arr =
[[134 109 127 141 145 110 125 123 113 138 119 128 123 112]
 [140 124 138 131 143 106 120 127 119 128 128 117 125 112]
 [100 129 114 133 145 107 132 137 141 130 104 107 124 137]
 [122 137 119 130 113 107 138 110 134 137 140 124 109 139]
 [132 120 133 150 116 123 148 108 128 149 130 119 107 141]
 [115 105 124 154 134 142 120 138 133 130 106 137 132 136]
 [129 113 130 153 149 153 148 132 139 145 111 135 132 139]
 [118 127 119 140 119 106 133 113 135 142 132 112 109 137]
 [147 157 140 121 144 110 136 121 122 141 154 115 116 131]
 [128 145 134 129 144 101 128 135 137 135 128 107 126 118]
 [108 106 119 144 120 103 132 114 139 142 121 120 113 144]]
Counting starts at 1.
Read off the entry at row 2, column 2.
Answer: 124
The entry directly above 147 is 118
The entry in the top-right corner -> 112
Read off the entry directly above the largest entry.
Answer: 127
The entry at row 3, column 3 is 114
Read off the entry at row 1, column 3.
Answer: 127
Read off the entry directly above the smallest entry.
Answer: 140
The entry in row 1 and column 1 is 134
The largest entry: 157
Read off the entry in the bottom-right corner.
Answer: 144
Read off the bottom entry of the column that holds the largest entry.
Answer: 106
The entry in row 1 and column 2 is 109
The entry at row 3, column 2 is 129
Read off the entry just right of 157.
Answer: 140
The entry in the bottom-left corner is 108
Read off the entry in row 3 and column 1.
Answer: 100
The entry in row 2 and column 3: 138
Read off the entry directly below the smallest entry.
Answer: 122

m =
[[123 112 131 138 118 134 133 139]
 [137 126 129 132 117 150 120 126]
 [136 127 133 130 119 148 122 128]
 [130 129 130 127 124 146 142 128]
 [126 124 138 124 123 139 134 136]
 [126 121 132 135 119 142 126 136]]
Counting starts at 1.
The bottom-right entry: 136
The entry in the bottom-left corner is 126
Find the entry in row 3 and column 1.
136
Find the entry directly below 112.
126
The entry in row 2 and column 1: 137
Find the entry directly above the largest entry.
134
The maximum -> 150
Find the entry at row 1, column 1.
123
The entry in the top-right corner -> 139
The entry in row 1 and column 3: 131
Find the entry in row 2 and column 3.
129
Find the smallest entry.
112
The entry just right of the largest entry is 120
The entry at row 3, column 3: 133
Find the entry in row 3 and column 2.
127
Find the entry just right of 131.
138
The entry directly below 122: 142

Questions about the matrix below. Counting starts at 1.
1) Give the entry just right of the largest entry.
2) Give the entry at row 2, column 3.
3) Give the entry in row 2 and column 1.
4) Give the entry at row 1, column 1.
5) Give the entry in row 3 and column 1.
6) Give the bottom-right entry.
7) Give the entry directly above the centre entry.
8) Give the entry in row 1 and column 2.
[[134 139 139 108 117 136 134 123 112 134 108 108 128 119 136]
 [136 147 146 132 136 110 136 136 133 135 134 133 136 116 106]
 [133 148 146 135 137 111 136 139 134 135 138 136 138 117 106]
 [140 114 113 141 139 118 125 149 139 134 144 141 147 117 114]
 [143 106 107 121 119 139 125 135 120 133 120 120 141 118 137]
 [141 114 114 139 135 117 126 142 136 132 140 138 143 120 113]
 [135 145 144 134 137 112 135 139 134 135 137 134 138 114 108]
 [138 148 148 107 117 133 136 126 112 138 109 108 130 117 132]
 [133 142 142 109 118 133 135 123 113 134 111 110 127 117 133]]
1) 139
2) 146
3) 136
4) 134
5) 133
6) 133
7) 149
8) 139
